One vector is turned by the same rotation once a step. Each row is the vector after some number of steps, and that number follows the row.
The counts run from 0 to 152.
[ 94 101 127  85 132 131 125 144 147  96 126 108 165 165  93 146 116 128
 123 150 118 139 122 133  95 133 102 152  95 164 125  69 165 176 130 124
 171 174 129 137 168 119 106 174 113 183 112 110 162 140]	22
[ 72 112 130 129 133 201 107 163 113  95 106 123 111 149 106 116 135 116
 142 105 113 168 149 146  81 131 107 116 146 137 146  83 134 175  98 114
 133 160 138 129 126 150 140 173  95 168 142  99 144 146]	137
[ 93 116  76 114 128 117  98 149 137 136  99  92 129 164 109 112  95 139
 135  91 143 149 142  94 141 116  56 142 160 155 161 160 122 121 158 115
 147 133  91 123  87 189 130 115 168 155 119 129 125 132]	93
[ 68 115 144 100 112 158 112 129 125 110 147 105 102 176 114 165 143  81
 120 135 116 131  97 124 116 158 130 167 106 144 123 112 148 156 168  76
 134 154 150  88 114 119 111 145 115 177  95 152 113 100]	152
[ 78 122 117  62 162 132  96 149 117 132 124  99 149 191 122 124 101 167
 133 132 119 135 117 101 108 112  83 131 162 123 157 133 146 143 130 136
 186 163 119 102 155 133 127 144 123 193 111 108 153 115]	0
[ 81 127 154 128 100 145 119 189 141 129 107 124  95 174  70 102 115 122
 160 165 104 170  97 119 148 127 139 149 126 126 112 135 159 156 106  96
 164 155 143  65 125 111 121 101 120 147 103 113 144 104]	11
[ 79 129 128 128 102 167 133 184 123  81 114  85 110 139 131 138 130 103
 121 117 118 161 161 125 126 170 125 147 107 145 150  80 166 190 133 101
 122 174 145 127 111 161 111 174 123 143 151 138 124 107]	43
[ 82 104  90 121 114 153 108 165 144 143 117 107 166 188  79 124 103 105
 175 113 156 143 126 152 121 106 113 154 139 153 141 112 131 157 110  99
 138 134  79 118 131 154 132 136 148 184 117  89 163 139]	115
[137 116 105 154  54 114 125 164 167 149 123  91 114 146  89 117 132 162
 125 117 102 155 156  69 103 147 125 145 125 145 144 137  90 109 134 143
 166 138 129 132 162 150 142  68 136 123 155  96  73 103]	77
[103 161 113 102 102 143 114 159 121 144 150  81 116 110 105 109 154 140
  97 140  76 142 147 117 114 145 126 136 126  93 103 160 130 168 133  97
 176 195 166 129 136 157 165 125  98 143  95 114  79 146]	36
[ 93 117 125 137 110 136  92 149 128  89  82 153  87 166  75  90  96 127
 124 125  79 178  89 120 141 109 115 127 158 149 126  98 138 171 104  81
 144 162 117 103 108 113 121 116  98 155 121 112 159 138]	7
[104 121 143  74  80 110 105 117 149 111 121 131 149 122 115 168 131 119
 112  87 149 143 127 104 106 128  95 153 135 155 159 125  65 134 166 124
 170 112 113 131 131 141 148 143  92 122 137  98  81 103]	86
[133 133  84 134 122 104  95 165 122 142 123 106 125 161  90  99  84 145
 132 135  97 164 149  83 147 101  85 154 162 154 105 152 109 142 128 107
 178 168 143  89 132 158 128  68 134 142 118 105 127  94]	99
[146  77 129 127 124 114 106 133 157 120 121 172 130 153  50 120 105 107
 121 135  80 167 135 121 100 113  78 154 135 184 112 145 112 142 115 105
 160 155 136 150 144 108 141 119 108 160  83 115 138 146]	122
[ 87 129 104  81 131 106 121 140 163 111 117  82 165 181 129 154  92 113
 134 129 154 135 142  83 125 130  66 165 117 159 156 115 113 131 151 112
 152 137 129 100 122 176  98 132 146 147 136 132 134  98]	89
[114 119 156 110 101 147 115 185 147 127 107 140 104 169  70 128 110 105
 151 126 150 176 137  98 121 130 117 160 134 149 180 130 128 154 102 106
 156 119 132  84 113 110 120 136 106 114 114 120 117  68]	106
[110  88 122 109 111 113  92 153 153 113  90 174 143 178  64 174 106 118
 122 134 143 139 130 101 130 127  94 147 120 145 192  90 137 160 117 129
 169 136 101 155 134 121 102 169 139 150 119  98 141 107]	112
[ 85 122  90  82 112 108 128 163 175 133 118  76 154 184 122 142 107 126
 141 111 172 153 141  96 127 142  99 157 121 153 167 154 113 107 163 119
 135 110 101 110 103 192 135 136 157 160 126 123 107 106]	88
[113  81 110 144  84 133 123 133 135  93 117 122  98 142 135 141 128 131
  95 135  87 157 147 118 104 175 105 157  96 190 128  71 131 172 141 142
 135 180 127 181 149 144 110 122 107 171 138 123 133 119]	49
[103 119 103 116  90 140 139 148 146  96 141 106 116 137 106 126 158 135
 101  45 153 167 139  85  89 131 113 143 114 160 189 130 127 155 155  97
 114 142 113 128  96 139 148 171 121 117 135 184  83 119]	65
[128 105 127 107  86 135 163 142 143 113 151 124  89 145 114 139 143 117
  99  89 124 156 121  95  88 156 128 169 106 176 155 158 128 129 164 105
 136 141 138 129 110 118 154 137  99 143 106 159  74 103]	60
[134  72 102 130 116 108 104 125 155 127  99 150 147 178  63 143 100 109
 117 140 109 159 130 121 106 116  71 150 120 189 139  99 123 143 131 131
 168 158 112 168 145 119 110 143 130 175 118 101 158 137]	117
[118 117 144 116  99 130 112 149 135 121  87 142  93 172  92  95 111 134
 139 137 116 189 112 102 123 115  99 145 152 167 157 155 123 140 114 133
 164 135 136  79 111 104 142  95  78 115 120 134 123  83]	101
[ 93  98 135 174  85 176  93 142 140 105  83 151  76 133  93 122 149  87
 118 129  81 173 130 144 124 153 125 149 148 146 126  96 108 148 121 112
 116 155 118 153  93 150 124 111 107 179 115  89 128 157]	143
[110 114 108 103 151 111 106 130 132 106 106 109 123 201 124  97  89 146
 140 112 115 162 133 100  95  83  49 148 146 193 146 116 120 140 138 134
 166 157 129 112 150 147 127  95 107 149 142 136 153  94]	95
[ 89 112  98 112 107 159  86 160 133 166 122 118 170 187  90 131 111 141
 154 117 153 130 123 144 119 105 125 136 145 112 159 125 120 146 118 131
 173 136  69 120 157 140 141 143 137 176 116  72 141 140]	114
[ 92 133 102 136  79 137 127 126 153  83 104 112 101 134 104 103 134 150
 115  57 124 175 135  92 100 115 108 116 119 170 175  99 103 166 135  96
 100 137 101 124 108 151 135 137 127 120 181 139 130 137]	70
[112  90 101 133 112 129  95 133 151 116 118 138 138 154  58 105  99  94
 135 134  96 156 139 140 130 109  85 167 134 176  85 122 122 154 123  76
 138 162 137 122 122 137 131 109 129 166  94 108 156 153]	121
[116 109 114 117 128 141 149 168 132 125 140  89 110 146 104  81 130 129
 138 139  59 167 141 127 102 148 103 150 106 171  78 145 153 152 132 105
 149 198 171 113 145 148 168 111  93 164  95 140 112 152]	32
[ 78 122 117 121 130 159 110 160 122 116  94 124 102 185  87  72 108 152
 153 138  90 169  94 131 126 108 113 130 154 147 131 131 147 160 104 108
 152 164 123  67 120 125 130 108 119 166 125 114 174 118]	6
[ 94  85  99 143 138 145 101 160 150 109  98 137 139 177  64 126  93  82
 151 120 125 162 137 136 120 120  88 157 119 181 128  99 134 152 125 101
 123 143 114 149 128 143 108 152 140 174 127 106 179 140]	116
[124  82 112 135  71 148 132 126 130 130 114 127  94 167 133 143 158 154
 100 124  85 137 139 119  84 173 131 145  96 171 158  90 130 142 140 171
 152 169 102 168 141 145 144 107 115 188 147 119 121 119]	50
[ 98 110 104 142  57 161 118 121 134 141 120 109  99 178 132 125 172 155
 113 139  89 130 116 134 106 172 149 137 101 149 138 106 138 129 149 156
 151 160  73 128 130 169 151  86 119 186 132 116 114 138]	51
[ 94 103 131 126  96 168 125 140 126 154 149 106  90 176 121 122 150  99
 148 169  84 137 128 133  94 164 137 159 125 133 109 119 147 134 128 121
 145 165 142  96 153 131 144  84 113 193  97  97 129 111]	146
[ 97 126 147  94  75 154 130 110 134 112  97 140  81 144  67 118 162 121
  91 158  68 157 104 109 141 169 124 122 106 145 126 147 143 157 128 105
 147 153 153 116  95 128 148 133  94 125  97 164 106 165]	34
[ 74 124 113  89 165 156 117 141 104  90  97 112 132 187 113 100  99 148
 154 103 132 158  97 139  97  97  96 125 173 152 152 123 131 148 130 113
 153 140 116  87 128 141 133 146 107 186 123 108 165 111]	1
[100 119 108 117  94 131  83 113 138 131  76 148  98 162  91  86 112 152
 119 106 113 172 111  92 128 101  99 121 165 154 162 162 112 145 134 124
 149 122  85 110  82 162 150  93 107 139 123 128 125 136]	97
[138  98 140  90 125 159 127 169 139 119 138 145 113 149  53 124 150 119
 125 130 108 159 145 106 108 144 106 136 146 133 171 162 132 131 116 114
 163 128 159 122 101 128 173 162  98 151  73 135  84 137]	128
[ 86 112 126 139 141 185  96 150 121 133 116  96 113 174 123 108 146 126
 147 167  83 135 140 133  99 145 121 122 133 125 115  96 142 160 106 140
 155 169 133 115 167 147 134 104 104 196 128  79 155 126]	141
